Each path below is one point turned by a fixed rotation once a step. After each direction that follows a path, write how fast that rotation turns it, in degrees a step (0 if it stays still).
Each turn is a multiple of 5 degrees from 10 to 175, or 0.
Each row of a path follows its step; steps can be skipped.

step 0: [  7 -13  18 -15 -21 -16  25   3 -12  -2 -16 -24 -14 -14 -11  10  14   9
  12   5 -16 -27  21   4  13   1 -19  -8]
step 1: [ -6  -5   2   5 -11   5  -4   4  15  17 -25   6  13   7   7  13   2  37
  11   1 -15 -27 -20 -19  18  -8  -9  26]
step 2: [ 16  25   2 -20  13   3  -9   2  27 -12   4   5   2  -1 -24  -5 -32  10
   0  24 -19 -18  -6  -4   6 -26  -6  -4]
step 3: [ -5  -2 -11  -3   1  -7  -4   8 -10  -9  30  13   7   7  16   3 -26   6
  34  -1 -16  -7  22  -8  27  -5  -8 -30]
step 4: [  3 -25  21 -21  -1  -9   9  23 -16 -13  -8 -16  11  10  17 -13   7 -10
  34  17   8  -8 -25  -7  -1 -11  -4 -12]
step 5: [-16  -8  26   7  17   4 -21  11  23 -11   1 -11 -10  -7  -5  26  22  11
  25  23  -2   5  -9   7  20   4  -9  18]
step 6: [ 15 -12  -9   7  30  20 -16   6  21   9  -9  24   8 -11  -3  16 -22 -15
  14 -11   8  -9 -17  17   4 -13 -23  -5]
step 7: [ 25 -22   5 -30  22   6   8  14   3 -19  21  -2   3   6  11   8  -5  -2
 -20 -14  -7   9  25   9  16  -9 -21  -5]
step 9: [  5   5  10  -8 -19  29   1 -17   5  -4  -3  -4  12   5  -9   4  18  13
  13  25   9  13 -10  14 -11 -21 -39  19]
step 10: [ -7   8  14  22   6  17  11 -10  28  22  -7   4  20  -4  -6  -3 -10  -1
  -2  11   7   4  29  14  35 -18 -14 -11]
step 11: [ 26  -7  12  -4   4 -21   9 -12 -19   9 -13   1   1  -1  15  -8 -35 -20
   2   0   0  -8  21 -10  14 -15 -29  16]
[  1   8   3   4 -10  -1   9  -4  -2  11  -1  -3  -3   5  -5  -4  -1   7
  -6  -6  -5   0   4   2   2 -10  -8   3]	35
[ 5  3  3 -9 -2 -4 -6  1  5 -7  3 -2 -6  2 -8  2 12  2 -1  4 -4  5 15  0
  1  3 -3 -1]	155
[-2  2 -7  1  4 14 -5 -5  8  5  0  1 -6  2 -5 -9 -7  0  0  6 -5  3 -3  4
  2  9 -7 -4]	95
[ -1   0  10  -2   5   2   7   2   8  -5   2  -6   3   4   3  -6   1   3
 -15   5   1   2  -6   3   7  -3   9  -4]	135

step 0: [-16   7   5  -9  -7 -21  18   1  13  12  14  19  38   3 -17  -1  14  -3
   9   9   0  -4  16  -4  14  20  -6  22]
step 1: [  4   1   7   2   6 -12   5 -20  16 -25   9   2  -9  17 -10  12   9  -6
 -11  -7  -1   3 -14 -40  27  19  -4 -12]
step 2: [-26 -10  -7  -1 -34  28  18   2  11 -18  14 -11  14  -3  -7 -10   9  10
 -20  -4  -3   3   8   3  19  14  14   3]
step 3: [ -8   7  -1  -6   1   6   6  28  15   0  14  21  -7   3   4  23   3   2
   3  17  26  16  21 -28  10  22 -10   6]
step 4: [-10   2  11 -12 -14  -7 -12  -7  26   2  14 -12  21   0   3   0   7  -7
   9   2   4  -9   0 -20  47 -18   6   0]
step 5: [-25   5 -14  -8  -7  -7  18   2   9 -33   8   3 -21   1  -2   5 -11  11
  -2   0  31 -21 -14   2  21  18   8  -5]
step 6: [-13 -42  10 -10  -6  -5  -8  18   2   3   5   9   2   0   5  -3  22   7
 -14   8  17   5  13  -8  19   8  24  22]
step 7: [-10  22  10  11   3 -16 -11  12  19   1  27  21 -10 -12  -1   7 -16   2
 -17  -9  12  15   2 -11  23  -8  17 -15]
step 8: [-16   5  -1  -2 -11   1  -3 -18   8  23  22 -14  -5   0  -6  10  19  10
  11   6  20 -26  -2   9  16  20  33   0]
step 9: [ -1  -7   9   9 -10 -23   3  11  18  -6  -2  33  -1   8 -27 -16  -2   6
   4 -10  27  -1 -11  -7   7  22   9  21]
step 11: [-15  32  26   2 -22  19   4   9  -1  -4  27  15   0 -12 -16  -8   6  20
 -12  -5  12 -12   5  -3  -6  17   8  -5]
[ 4  4 10  5  0 -7 -5  0 -1  8 -5  2 -5 -6 -3 -1 -2  8  0 -5  3 -4 -6  4
 -9  0 14  4]	25
[ -5   2  -4  -9   1  -1  -7   6  -3  -4 -12   5   7  -6   3   0   3   7
  -3   6   3  -7  -3  -4   0  -6   0 -10]	45
[ -1   2   4   3  -7   0  -2   2   1  -2   2   4  11  -4  -3 -19  -7   1
  -2  -6   2  -1   4   7   4  -4  -5   3]	160
[ -2   1  10 -11  10   2   4   4   5  -4  -3  -2  -9   0   8  -1  -2   0
   0  -1   0  -3   5  10   7  -7   1   5]	40
[ -8   5  -6   4   6   3  -5  -5  -1  -2  -6  -6  -9   6  -6 -10   8   3
   6  -7  -1  -7  -5  -4   6   2  -2   3]	100
[ 7 -1  1  4  1  1  5 -3 -1  3 -2 14  1 -4 12 -2 13 -2  3 -6  5  4 -5 -4
  5 -4 -3  4]	125

step 0: [-22  -5 -28  10 -16  -1   3  18  -7 -13   6  11 -21  -3  -7  25 -15  -2
 -26 -15  -5   0   5 -15   0 -15   0   7]
step 1: [ -8 -32 -11   6 -10 -17   8  20  -5  10   5   3  -1 -14  -8  10 -13 -14
 -14  -1  -2 -30  15  -1   8 -10  24  -3]
step 2: [-13 -20  -3  12  -4   0 -15  24 -24   5  -8 -16  -3 -11   0  17 -33   4
   6   7 -13  -2  23  -3  14  -6  -6   5]
step 3: [-15   6 -15  17 -13 -20   3  36 -15  -2  21  15  -6  -4  11  22 -15  20
  -1   0   4   1   4  -3   7  -5   2   7]
step 5: [ -3 -10  17   8 -11 -14  -7   7 -20  16  13   6  -5 -27  -4  14 -13  -7
  12  22   0  -8  26  -5  21 -14  -7   6]
step 6: [  5  -1 -12  10  -9   0 -12  30 -22 -14  34   0  -6  -4 -10  23  -6   0
  16   4  11   6   8   0   5 -12 -18   9]
step 7: [ -1   2 -10   5 -23   9  14  18 -21   2  24  14 -33  -3 -12   3   0  -8
 -19  13   5 -14   3 -16   5 -12  -4   3]
step 8: [ -5 -13  -6 -14  -4  -4 -11  14  -6   2  10   4  -6 -10 -16   9   1 -33
   4  16  -1 -23  23  -8  22 -20   7  13]
step 9: [ -9  -5 -18  22  -4  14 -28  18 -15   6  17 -11  -4  -9  -8  22 -13 -18
  -8   9   7  15  10 -12  17  -7  -4   7]
step 10: [ -3  -8 -29   8  -9   2   1  39 -21   5  13  12  -7  14   8  14   1  -5
 -17  13  10 -15  -3  -1   8   4   5   8]
step 11: [-19 -12 -11  -9  -5  -5  -5  22 -19  17 -10   4 -22  -1 -15  -4  -5 -12
  -6  -4 -11 -13   4 -12  31  -6   8  20]
[  7   1   2   4   5  -2  -2  -5   2  -4  -4  -9   6  -3   1  -2  -4  -2
   9   8 -10   0   4  -8  13  -4   3   5]	110
[ -1  -7   3   1   9  -2  -4   0   1  -8  -4  -4 -11  -7   1   1  11   9
  -3   8   5   4   0  -1  -4   2   8   5]	0
[  9   3  -1  -1   6  -8   2  -5 -13  -7   8  -3   1   0   3  -4  -5  -3
 -13  -3  -1  -4  -4  -2  -1   5   5  -1]	115
[ 2  7 -1 -3  3  7 -9  2 -4  9  6  2 -2  6 -1 -5 11 -9  0  6  5  3 -6  0
 10  4  0  6]	20
[  2 -11  10   5   9   4  -8  -6  -2   9   3   3  10  -4  -3   3  -3  -5
  -3  -4   5   0   7   4  -4  -3   2   0]	100
[  6  -7  -2 -10   5  -2  -3   9   0  -9   2  -4   4   8  -3   2   4  -4
  11  -7  -1  -5   0   9  -3  -2   2   4]	160
[  5   5  -3  -1   2  -5   9  -5   8   5  -3   0 -10   2   0  -1  -4  -4
  -2  -7   7   2   9   3   2  -5   5  13]	100

step 0: [  5   4   0 -34  -5  10  -9   1  -3  -7   2  16   8 -11 -13   9  18 -11
  48  13   3  -6  17 -11   7  -4   8   8]
step 1: [  3  10  24   9  -7  42   3  -8  -8 -12  -8   4  -3   4  -5  -6  10   1
   8  -4  -8 -21  11  11 -29   5  28  -3]
step 2: [-15   5  15 -14 -15   3 -11  -1  24 -11  -8  28  18 -23  20  22  -4  -8
  27  -5 -16  -8  12   1  -3 -10   2   2]
step 3: [ -2 -16  14  10 -22  28  18  -7  -7  -5 -13   1  22   0   1  -9   1   8
  15 -18   5  -8   7  -4   6  -2  31 -29]
step 4: [-10  -5  20 -10   8   0  16  10  21   2 -32  16   2 -29   5  24 -13 -13
   3 -25   0   8   2   0  -1  11  15   8]
step 5: [-17 -26   6 -11 -13  -1   8 -12 -14 -10 -25   5  36   1 -14 -15  -2  -6
 -11   2  -6   0  24 -14  11  14  16  -8]
step 6: [  0   6  15   0  31  -3   8  16  21  13 -27  24  19   5 -13  -5  -1  -4
  -2 -11  -9   8 -13 -10 -19  19   8 -13]
step 8: [ 12  15  19 -11  25   9  -7  25   2   5  -2   2  23  18 -22 -14  12  -6
   8 -11  -4   1 -13 -19   3  -7  31   7]
step 9: [  3  14  13   6  -1  -6   5  18  -7 -19   5  17   4  -3   3  20  44 -23
  -8   0  -9  -1  28 -10 -11   9   4   5]
step 10: [ -5   1  17   8  -6  -8 -21  11 -17 -20   2  17  22  22 -10   2   3   7
  17 -11 -20 -14 -16  -5  -2 -22  27  10]
step 11: [  9  -7  -9   6   1   4   9  27  -2 -18  -5  22  -7  -6  -5  22  27 -10
  27 -24   6  -6  15  -9 -14  -8   1 -24]
[  0  -3  -1  -6 -10  -5   1   2  -3  -5   5   8  -2  -9   9  -7   7   3
   2   3   6   6   4  -7   1   8  -6   1]	160
[ -4  -2   2   8  -5  -8   1  -4   0   5  -4  -7   5 -10  -8   3   9  -1
   5  14  -2  -3   0  -1   5  -5   0   1]	155
[ 6 12  3 -3  6 -1 -2 -6  1  5  9  2  1 13 -5 -2  8 -4  3  7  0  1  2 -6
  0  7 -2  7]	40
[ -3   9 -10  -3  -2   4   3  -5  -8  -1  -3   9  -2  -1   0   1   2 -11
  -4   2  -5   7   0   4  10  -5   0  -7]	160
[-2 -2 -8 -1  0  8  0 -6  0  0  3  4 -5  0  3  5 -3  4 13  9  8 -6  2 10
 -6 -2  5  5]	25
[  2   2   8   4   0  -7   3  -9   3  -6   1   5  -8  -6   4  11  -1  -2
 -11   1  -5   2  -1   5  -5   3   2   9]	140
